0: [166 114 132 110 163 176 105 145 130  78 147 105]
1: [150 142 139 110 131 134  96 118 125 111 144 139]
2: [207  86 128  94  56  55 116 127  89 162  94 167]
3: [ 96 165 147 147 172 191 169  80 117  90 135 110]
4: [128 125 120 112 186 189 112 161 151  79 153 105]
5: [133 109  73 109  90  84  91 160 143 109 110 117]
6: [ 79 138  96 144 147  79 138 115 155 148 142 128]
7: [107  78  70 131 106  67  94 151 136 173  87 154]
8: [145 106 145 132  88 136 104 119 104 165 116 153]
9: [171  89 137 125  94 163  99 149 110 138 100 161]
10: [115 161 139 120 153 121 138 104 114 104 129  96]
11: [193  73 103 120  39  82  75 179 102 156  82 170]
12: [ 88 142 154 171 102  88 220  70  84 231  97 204]
13: [101 156 149 157 139 130 175 100 127 146 122 144]
14: [143 139 111 131 162 185 109 135 134  82 139  87]
15: [173  93 145 148  19  54 127 167 110 193 104 203]
16: [178 117 115 125  83 117  93 161 131 115 121 146]
17: [ 77 154 170 135 152 118 186  87 137 130 154 108]
18: [150 112 133 102 109 158 125 145 119 121  99 134]
19: [166 109 133 141  97 114 130 127 114 177  85 166]
20: [ 88 151 149 120 190 107 196 122 191 120 150 106]
21: [163  59 122  98  73 112 121 149 107 155 102 151]
22: [150  88 154 129 107 147 161 103 128 168  98 185]
23: [111 149 156 170 113 108 143 162 108 157 111 165]
24: [113 120 137 110 141  83 193  69 105 169 108 164]
25: [123 101 141 126  83 143 107 146 103 133 100  93]
26: [122 120 144 111  98 142 123 134  90 136  99 101]
27: [128 127 166 138  94  74 169 118 113 162 107 170]
28: [120 160 140 138 183 143 112 111 146  96 168  77]
29: [153 136 133 130 111 116 113 131 134 139 124 120]
30: [131 130 149 118 158 143 127 130 130 101 145  97]
31: [ 95 144 136 128 192 178 136 122 146  93 174  92]
32: [118  88 144 100 160 157 201 106 166 143 137 154]
33: [ 77 148 145 131 162 141 176  93 113 127 137 118]
34: [ 89 107 149 127 118 167 185 168 192 123 121  83]
35: [120 169 157 116 139 102 149  96 111 152 144 169]
36: [ 92 157 150 142 176 148 172 101 115 113 134 117]
37: [122 129  82 126 114  93 104 141 142 119 135 119]
38: [137 140 147 121 148  81 176 128 146 147 124 140]
39: [186  73 146 169  21 103  62 124 103 178  85 178]
40: [111 139 140 145 148 139 154 143 139 162 112 154]
41: [164 101 101 115 117 158  96 146 141 130 146 117]
42: [128 144 137 115 158 160 112 128 129  92 146 100]
43: [ 85 138 144 133 183 171 162 102 124 103 171 102]
44: [ 77 172 162 161 116 133 157  93 112 163 121 117]
45: [ 89 124 142 145 173 190 162 107 156 112 151  98]
46: [111 169 150  92 166 102 164 106 119 124 164 146]
47: [145 127 118 121 138 142 113 147 137 127 129 114]
48: [179  76 107  73 107 165  93 152 126 114 125 116]
49: [ 87 102  74 130 150  89  96 143 153 136 120 116]
50: [132 137 131 149 118 118 126 128 136 140 114 122]
51: [144 150 140 114 136 126  95 114 125 133 143 131]
52: [ 79 168 155 151 192 158 176 109 135 113 137 118]
53: [150 111 133 120 112 146 127 147  97 117 133 122]
54: [137 138 138 149  75  90 101 210 118 143  91 151]
55: [ 99 163 132 152 205 165 131 106 154  96 174  98]
56: [146  82 124 120 144 215 101 136 126 148 104 129]
57: [169 140  53 130 123  91  37 147 148  81 108 122]
58: [141 158 132 123 144 100 144 111  96 126 118 143]
59: [204  87 123  92  62  64 122 130  86 163 102 162]
60: [102 148 156 137 158 178 143  93 108  88 164  90]
61: [130 137 106 102 154 194 102 143 135  41 151  76]
62: [156 102 133 106 106 157 120 157 104 106 125 123]
63: [ 64 136 107 119 163  90 151 108 126 120 152 104]
64: [115 145 136 131 174 215  83  75 110  61 189  71]
65: [176 111 110 118  71 140  85 171 131 113 116 140]
66: [118 126  75 118 123 105  90 158 157  86 133 107]
67: [136 112  55 115 108  79  97 144 139 136 108 146]
68: [113 130  89 125 120  99 120 147 151 113 128 118]
69: [115 147 124 127 177 228  69  86 118  44 198  66]
70: [129 164 135 173  99  94 123 165 108 157  81 154]
71: [ 86 136 148 153 139 145 159 120 123 164 105 144]
72: [ 87 142 153 108 178 184 149 113 151  73 164  66]
73: [141 112 132 115 125 144 123 139 104 110 138 122]
74: [150  99 124 141  74 113 112 160 118 165  93 162]
75: [ 87 147 147 172 108  98 223  64  82 230 105 209]
76: [180  95 134 133  97 173 104 155 115 144  97 167]
77: [118 117 130 134 125 136 155 133 127 145 119 157]
78: [118 181 148 108 159 102 159 110 123 128 162 143]
79: [150 122 133  94 137 135 123 156 131 120 103 132]
80: [102 161 145 148 192 120 184  82 141 133 158 120]
81: [ 86 142 154 129 190 146 177  72 143 118 159  96]
82: [156 113  88 125  65  54  85 155 131 157 102 154]
83: [115 112 165 159  80 110 147 112 111 167 117 128]

[112  88  68 125 105  66 108 148 143 182 105 150] : 7 67 82 49 5
[ 88 152 145 142 201 153 189  82 150 114 161 101] : 81 80 52 43 36
[124 145 145 127 166 212  82  78 117  69 189  81] : 64 69 60 42 14
[ 92 106 147 138 125 155 185 151 184 138 119  90] : 34 45 40 77 71
[151 131 112 121 152 179 101 134 133  75 138  99] : 14 0 42 61 4
[155 138 118 121 140 169  99 148 147 102 119 118] : 47 14 0 42 41
[143 120 126 126 152 151 122 143 148 114 134 128] : 47 30 73 79 42
[151 115 129 131 104 119 127 146 132 148 116 121] : 29 50 47 53 18
[148 124 164 146  61  20 162 110 111 201  99 175] : 27 15 83 19 2
[103 117 147 110 161 150 165  75 129 129 147  89] : 81 33 43 36 17
[172  95 123 155  74 116 102 161 124 170  94 177] : 74 19 76 9 8
[ 74 127  97 136 124  20 166 122 139 155 126 137] : 6 63 38 68 49
[132 135 103 148 123 154 116 110 133 137 119 142] : 50 47 77 29 51
[ 94 139  91 119 138 115 115 144 145 113 120 142] : 68 37 49 66 47
[151 122 109 141 142 194 103 144 102  91 118 102] : 14 0 42 73 62
[140 118 118 135 153 206 105 134 103  91 129  85] : 14 0 42 61 4
[ 45 153 118 160 113  35 176  81 152 176 121 124] : 6 63 44 13 24
[169 119 123 142  70 132  91 231 121 131  90 155] : 54 65 16 74 76
[127 129  76 125  97  33 122 128 128 131 113 142] : 67 82 37 5 68
[ 62 118  84 114 187  42 140 139 164 148 139 120] : 6 49 63 68 37
[112 115 139 129 151 170 167 135 132 131 129 140] : 77 40 71 32 45
[147 125 160 137 100  78 145 112 113 165 121 140] : 27 83 19 29 50
[ 65 156  99 150 136  78 153  91 157 150 131 129] : 6 63 13 17 68
[ 89 149 161 133 201 148 195  69 136 126 161 106] : 81 80 52 36 17
[137  92  82 122  37  52  94 181 127 178  93 173] : 82 11 7 74 15
[ 88 171 156 168 130 129 156  85 116 149 127 109] : 44 13 33 17 71
[171  58 128  69  97 186  79 170 129  71 117  89] : 48 62 0 41 65
[179 112 105 117 100 178  62 195 128  98 105 119] : 65 48 41 16 62
[136 135 145 119 106  93 131 104 107 139 162 166] : 35 58 51 1 29
[178  92 125 153  70 118 107 147 131 179 107 181] : 74 19 8 76 9
[145 109 141 136  96 138 106 130 114 156 117 150] : 8 9 29 74 19
[110 146 154 154 148 126 168  91 119 149 122 137] : 13 71 33 44 36
[153  98 133 125  74 115  98 162 116 151  84 158] : 74 21 9 19 8
[101 189 104 158 111  71  79 107 137 110 140 124] : 37 68 6 50 51
[146 120  84 137 109 112  67 136 144  88 132  96] : 66 37 5 57 68
[ 93 171 139 164 166 132 134  83 145 150 172 137] : 80 13 33 36 17
[ 82 146 163 141 153 142 179  98 115 133 133 118] : 33 36 17 13 52
[ 85  96 147 146 113 177 179 166 186 115 131  80] : 34 45 30 72 77
[140 122 145 103 132 135 133 151 136 117 109 137] : 79 18 47 73 53
[ 91 146 151 101 190 116 203 133 184 122 140  97] : 20 81 17 80 52
[114  86  90 105  97  79 101 178 142 112 107 125] : 5 67 37 68 66
[162 122 123 105 163 180 103 145 146  67 161  92] : 0 14 4 61 42
[115 141 136 142 159 148 153 118 125 123 132 123] : 36 33 10 30 13
[171  63 117  68  91 186  72 173 130  70 102 104] : 48 62 65 41 18
[150 102 114 111 108 110 106 163 123 125 132 137] : 16 53 29 73 47
[132 142 136 154  69  82 103 203 131 150  95 136] : 54 70 74 82 23
[143 106 122 122 103 121 110 153 126 143 118 136] : 29 16 47 53 18
[117 123 160 156 114 118 149 110 124 187 126 157] : 83 71 77 27 40
[ 67 166 107  99 160  87 124 106 147 105 169 113] : 63 6 46 78 10
